Look-ups in named tables: a row name and a column name give one cell, copied from the table.

Did:
,Mivu,Pomuri,Bere,Sok,Dok,Tebevot,Pafigu,Sil,Vafot
Sinafi,139,115,81,104,67,207,25,45,192
Lomad,109,230,174,144,90,147,192,145,153
Galo,150,173,153,98,108,192,142,128,125
Rep,179,144,169,102,154,162,117,104,47
Ketog,178,177,174,196,156,89,159,148,139
Vatodod,98,223,135,154,30,250,91,104,164
Bifop,104,98,105,101,136,191,179,171,194
Tufavu,140,150,166,113,164,133,127,96,104

Pafigu of Sinafi: 25
Sok of Rep: 102
Tebevot of Tufavu: 133
Sok of Sinafi: 104
Pafigu of Lomad: 192
Sil of Sinafi: 45
Bere of Ketog: 174
Tebevot of Sinafi: 207
Sok of Ketog: 196
Dok of Galo: 108

Lebez:
         Lakad  Lukageb   Gomep  Bovoba    Susi     Daf
Megu     0.259    0.500  -0.378  -0.585  -0.108  -0.553
Gav      0.252    0.271  -0.293  -0.566  -0.088  -0.409
Mugibus  0.118    0.078  -0.071  -0.524  -0.013  -0.439
Taz      0.972   -0.197  -0.398  -0.570  -0.087  -0.552
Zigeg    0.705   -0.185  -0.161  -0.568  -0.094  -0.540
Bizamo   0.278   -0.196  -0.355   0.064  -0.105  -0.540

Gomep of Gav = -0.293
Lukageb of Zigeg = -0.185
Lukageb of Taz = -0.197
Daf of Megu = -0.553
Lukageb of Gav = 0.271
Gomep of Zigeg = -0.161
Susi of Zigeg = -0.094
Lakad of Zigeg = 0.705
Susi of Gav = -0.088
Daf of Gav = -0.409
Susi of Bizamo = -0.105
Bovoba of Zigeg = -0.568
Lakad of Taz = 0.972
Bovoba of Bizamo = 0.064
Lakad of Gav = 0.252
Which row has the largest Daf? Gav

Table Kez
         Dur  Zesobov  Rut  Nedav  Vamo  Bido  Sulitu  Lilo  Bebome
Mek      0.6      0.6  0.6    0.6   0.7   0.6     0.6   0.6     0.5
Beluk    0.6      0.6  0.3    0.6   0.6   0.5     0.5   0.5     0.4
Bofuden  0.6      0.6  0.7    0.6   0.6   0.5     0.6   0.7     0.6
Rosit    0.6      0.6  0.6    0.6   0.6   0.6     0.6   0.6     0.6
Liv      0.5      0.5  0.6    0.7   0.3   0.5     0.6   0.6     0.4
Pob      0.6      0.6  0.2    0.6   0.6   0.4     0.5   0.6     0.4
Fugavo   0.6      0.6  0.6    0.6   0.6   0.6     0.6   0.6     0.6
Puf      0.6      0.6  0.6    0.6   0.6   0.6     0.6   0.6     0.6
Zedagid  0.7      0.5  0.4    0.6   0.6   0.8     0.6   0.5     0.6
Sufo     0.7      0.6  0.5    0.6   0.7   0.7     0.6   0.5     0.7
Nuruso   0.5      0.6  0.7    0.6   0.6   0.4     0.5   0.7     0.6
Gibasa   0.6      0.6  0.6    0.6   0.6   0.6     0.6   0.6     0.6
Zezu     0.6      0.6  0.6    0.5   0.5   0.6     0.6   0.6     0.6

Bebome of Rosit: 0.6
Bido of Zedagid: 0.8
Rut of Mek: 0.6
Bido of Nuruso: 0.4
Bido of Rosit: 0.6
Nedav of Fugavo: 0.6
Zesobov of Sufo: 0.6
Bebome of Liv: 0.4
Vamo of Beluk: 0.6
Zesobov of Zedagid: 0.5
Sulitu of Liv: 0.6
Zesobov of Beluk: 0.6
Sulitu of Rosit: 0.6
Vamo of Mek: 0.7
Dur of Sufo: 0.7
Zesobov of Gibasa: 0.6
Vamo of Zezu: 0.5
Which row has the largest Nedav? Liv

Table Nidide
	Safu	Lufolal	Vum	Vusikek	Vin	Vofugab	Gat	Dukofe
Nineku	-45	-7	-3	-6	29	-5	9	3
Vonebu	-30	-6	-5	-9	-15	31	-20	-5
Dibilo	-59	-2	-1	7	13	-45	-24	-2
Faluf	-45	0	8	-3	29	18	2	2
Zin	0	5	4	2	1	32	-16	-2
Kon	-10	-1	6	3	12	21	-2	1
Gizo	-71	1	-10	4	-1	26	9	5
Zisavet	40	-8	-9	-5	-37	-7	3	10
Detev	10	-2	12	-5	-28	-59	12	-1
Timuvit	61	-4	9	9	0	28	-9	-9
Gefodok	-13	6	24	-16	8	19	-9	-7

What is the Dukofe of Zin in Nidide?
-2
What is the Vin of Detev in Nidide?
-28
What is the Safu of Nineku in Nidide?
-45
What is the Vusikek of Detev in Nidide?
-5
What is the Vofugab of Zin in Nidide?
32
What is the Vin of Nineku in Nidide?
29
What is the Gat of Gefodok in Nidide?
-9
What is the Vin of Timuvit in Nidide?
0
What is the Vofugab of Timuvit in Nidide?
28
What is the Vum of Timuvit in Nidide?
9
What is the Vum of Zin in Nidide?
4
What is the Vusikek of Kon in Nidide?
3
What is the Lufolal of Zisavet in Nidide?
-8
What is the Dukofe of Dibilo in Nidide?
-2
What is the Dukofe of Gizo in Nidide?
5
What is the Vofugab of Nineku in Nidide?
-5
What is the Gat of Zisavet in Nidide?
3
What is the Lufolal of Dibilo in Nidide?
-2
What is the Gat of Gizo in Nidide?
9

Lumidut
|  | Fotag | Dav | Peziri | Tanoril | Dop | Zel | Belo | Zuk | Fel |
|---|---|---|---|---|---|---|---|---|---|
| Tif | 60 | 56 | 56 | 56 | 60 | 70 | 44 | 68 | 57 |
| Tabavif | 63 | 56 | 52 | 60 | 60 | 64 | 48 | 50 | 52 |
| Kiko | 70 | 50 | 43 | 66 | 57 | 57 | 59 | 23 | 47 |
| Lotig | 76 | 54 | 48 | 70 | 66 | 72 | 54 | 37 | 54 |
| Bureguk | 73 | 59 | 53 | 64 | 67 | 79 | 46 | 64 | 59 |
| Vidog | 68 | 56 | 51 | 62 | 64 | 72 | 48 | 56 | 57 |
| Los | 72 | 56 | 49 | 67 | 64 | 69 | 53 | 36 | 50 |
| Duv | 47 | 56 | 56 | 45 | 54 | 59 | 39 | 82 | 56 |
| Vokevag | 47 | 42 | 41 | 51 | 40 | 29 | 64 | 16 | 43 |
| Mab | 47 | 46 | 46 | 50 | 44 | 41 | 57 | 36 | 48 |
| Fosopup | 30 | 50 | 55 | 32 | 40 | 38 | 45 | 73 | 50 |
| Tagomed | 50 | 54 | 56 | 48 | 54 | 60 | 44 | 69 | 54 |
| Lov | 53 | 54 | 54 | 50 | 55 | 60 | 45 | 65 | 53 |

Tabavif, Zel => 64
Vokevag, Peziri => 41
Tagomed, Zuk => 69
Kiko, Dav => 50
Lov, Peziri => 54
Vokevag, Dav => 42
Los, Fotag => 72
Tabavif, Tanoril => 60
Bureguk, Zel => 79
Bureguk, Tanoril => 64
Los, Zel => 69
Tagomed, Fel => 54
Los, Dav => 56
Tif, Dav => 56
Vokevag, Tanoril => 51

